In the data rows, the value 128 means zero.
Here are some numbered points:
[171 135 102 133 177 127 191 165 170 116 125 138 174 116  93 142 111 145
 151 197 112 121 105 128 120 229  98 143  86 163 211 118 116 151] 0
[131 128 185 133 127 121 119  87  78 135 134 215  63 176 108 142 112  80
  74  89 175 160 179 128 191 104  67 165 199  88 110 157 136  65] 1
[155 185 113 140 145 154 115 117 138 125  97 107 162 101  63 120 114 146
 146 107 155 183 122 177 158  71 129 121 129 160 122 163 152  71] 2
[117 167  56 139 114 126 111 147  93 129 118 125 135 165 136  40 114 175
 101 107 177 133  99 102 151   0 141  97  81 133 183 138 178 159] 3
[105  90 111 129 134 131  86 143 117 148  94 143 114 161 182 119 132 162
  77 133 109 144 127 129 113 112 102 130  90 149 132 156 128 163] 4
[107  32 170 148  54 120 152 109 127 181 188  90 109 101 166 135 167  69
 145 143  27   0  60  45 147 144 194  87 181 125  65   9 115 236] 5
[106 147  99 101 107 133 129 147 160 112 154  89  95 100 145 127 106 112
 163 144  73  65  43 104 133 176 121 155 143 161 105  90 144 119] 6
[151 114 151 157 169 141 152  91 156 134 151 152  96  93 126 172 151  97
 147 155 128 147 122 148 164 158 133 163 169 137 144 134 160 104] 7
[121  75 105 144 224  36 123 168 155 160  44 176 174 128 155 149 185 137
 101 140 127 129 121 180  57 227 124 146 124 158 221  73 114 136] 8
[122  89  96 108 101  86  97 154 130 132 112 180 121 143 180 149 120 138
  96 145 110 132 131 152 118 233  90 115  91  84 116 109 107 126] 9
[161 123 136 152 122  89 114 107  59 113 138 128 146  73  98 120 155 132
 135 161  86 193 168 143 161  90 104 163 110 117 218 134 119 129] 10
[142 121 149 160 156 101 119  97 115 122  84 159 137 132  90 154 149 142
 108 166 202 135 109 179 101 146 141 110 135 131 154 131  98 112] 11
[138 166 147 121 125  93 108 120  71 128 122 117 126 147  68 127 111 165
 110 103 151 131 160 143 133  95 127 118 153  99 155 152 112  95] 12
[ 77 108 131 137 107 132 135 112 169 128 172 130  90 133 147  99 112  89
 148 107 113 132 138 100 132 127  92 122 105 136 125 140 139  87] 13
[101 118 120 156  45 152  61 159 127 117 137 121 104 102  96  87 123 169
 116 177  94 151 160 181 154  53 117 157  96  81 149 165 110  95] 14
[186 114 144 104 161  68 166  64  61 114 127 160 186 120 109 149 115  82
 176 152 164 142 137  95 114 202 116 102 194 101 115  53 115  87] 15
[ 91  70 146 106 102 160 116 184 190 105 144 112 118 124 105 163  82 161
 170 147 146  90 107 136  31 188 125 157  93 128 101 115 144  88] 16
[122 109 180  88  25 124 107  89 113 161 139  65  99 128 164 129 114  88
 166  65  63  33 111 105  83 138 165 133 223 130   6  61 132 132] 17
[117 134 135 223 183 108 142  88 161  86 147 168 130 148 119 176 201  81
  80 135 196 138 157 136 138 168 159  92 158  97 170 142 106  95] 18
[124 176  58 127 129 168  89 165 157 119 134  72 120 135 153 100 145 165
  76 108 122 113 101 145  91  87 145 137  98 163 139 195 167 129] 19
[150 195  76 163 118 176 171 131 109 117 164 182 100 157 128  52 106 102
  76  78 194 165  97 150 207   0 117 154 141 119 233 118 155 182] 20
[123 137 134 137 157 156 124 124 190 120 101 139 151 118 110 149 158 143
 106 118 134 138 114 166 110 162 153 113 119 145 115 125 180 112] 21
[ 91 128 126 135  99 126  79 177 118 153  95 129 110 144 124 127 129 178
 125 180 107  59 143 183  97 131 127 182 126 140 116 143 111 108] 22
[119 126 168 119 129 127 109  83 101 136  74 189 135 111 145 131  85 170
 123  91  99 196 140 118 156 130 121 158 112 109  84 123 183  59] 23
[ 75 157  88 116  88 141 114 115 172  85 148  53  51 135 155 104 114 123
 128 152 107  72  69 161 122 117 113 135 130 208 125 156 174 128] 24
[194 134 147 120  81 157 148  86 154 142 167  78 154 127  99 171  89  68
 192  92 113  74 148  96 135 148 173 123 213 115  22  79  94 153] 25
[165 200 142 145 108 181 116 156 131 154 119 134 117 148 117 120 136 116
 117  94 112 153 123 154 128  52 147 139 182 136 127 130 182 151] 26
[107 177  95 112  97 168  79 138 131 135 127 126 151 146 167  96 110 177
 127  95 133 172 156 158 115  76 127 100 118 120  81 180 165 143] 27
[138 141 140  97 183 143 168 108 146  97  91 116 158 152 149 146 124  72
 164 154 138 152 109  93 141 149  92  66 104 149 135 126 155 150] 28
[ 91 133 131 140 151 105 135 158 117 126 159 100 124 124 131 130 140 146
 122 169  82 124 145 120 143 162 124 144 132 142 142 148 138  87] 29
[164 152 134 116 114 175 158 145 188  85 136 100 134 118  78 179 137 118
 157  99 112 119 109 102  88 153 123  90  79 164 141 102 164 164] 30
[146 123 177 108 121  96 103 106  52 124 132 157 128 139 151 167 122 128
 157 137 125 125 150 114  86 164  90 110 177  93  93  96 138 122] 31
[137 111 135 125 135 109 134 140 116 116 134 107 141 156 136 103 110 145
 120 120 163  67 155  37 143  93 147 104  59 126 121 112  93 187] 32
Which point above is nearest to each new point? Its number follows each.
[122 107 141 116 100 143 130 135 166 136 166 101 100 118 135 129 134 149
 128  80 117 108 104 118  90 151 142 103 124 150 132  78 175 165] 30
[135 103  81 141 191 114 133 127 111 132 103 135 184  87 175  96 134 165
 115 145  93 180 112  84 120  98 158 147  97 149 161 140 208 135] 4
[221 180 115 140 127 204 122 122 134 138 100 121 152 131  93 134 102  98
 156  73 152 159 137 143 139  64 160 139 155 164 154 132 175 172] 26
[100 126  80 125 136 129 116 148 131 152 126  79 117 112 141 113 176 146
  65 121 145 143 118 152 107 112 157 109 115 162 135 189 141 115] 19
[144 170 103 131 128 145 106 120  66 124  85 108 173 149 120  94 126 135
 135 140 196 162 146 133 132  64 136 115 115  89  72 201 123 132] 27
[190 124 137  97  97 139 136 103 113 107 140 115  77 138 131 131 104  79
 126  96 112 134 151 123 163  82 122 166 169 149 143  86 114 167] 26
[121 122 124 138  66 179 124 132  82 145 144 181  88 139 111 110 153  83
 104 201 176 188 173 138 168  99 126 110 145  62 124 191  94 111] 14
[132 101 120 108 153 146 119 147  81 121 120 107  97 120 117 126 175 111
 116 123 160 151 153  73 134  93 194 121 146  82 101 192 132  97] 12
[178 187 163 156 108 147 112 116  68 114 102 160 152 164  87 139 116 176
 104 111 128 152 162 154 144  43 170 162 143 117 153 148 121 136] 12
[146 157 132 129 116 169 137 127 155 132 156 148 123 129 121 142 103 130
 173 191 113 137 123 160 126 147 159 195 181 171 114 116 167 127] 7
[ 98 135  82 118 154 144 179 126 147 113 142 127 123 103 138 100 152 124
 118 198 136 176  97  93 142 128 128 112  86 167 133 212 102  95] 29
[150 174 126  74  92 168 137 116 138 123 123 134 124 174 141 143  99  98
 154  75 133 176 184 153  68 116  43  98 123 130 108 153  85 152] 27
[130 115 141 177 123 147 160 149 174 131 122 160 149 111 123 181 111  87
 163 149 105  10  59 134 160 255 165 145 143 106  78  67 139 160] 6
[119 102 111 117 133  96 179 131 112  71 168  94 108  81 134 124 146 119
 104  89 117 208 141  77 184  77 124 143  82 105 178 133  48 169] 10
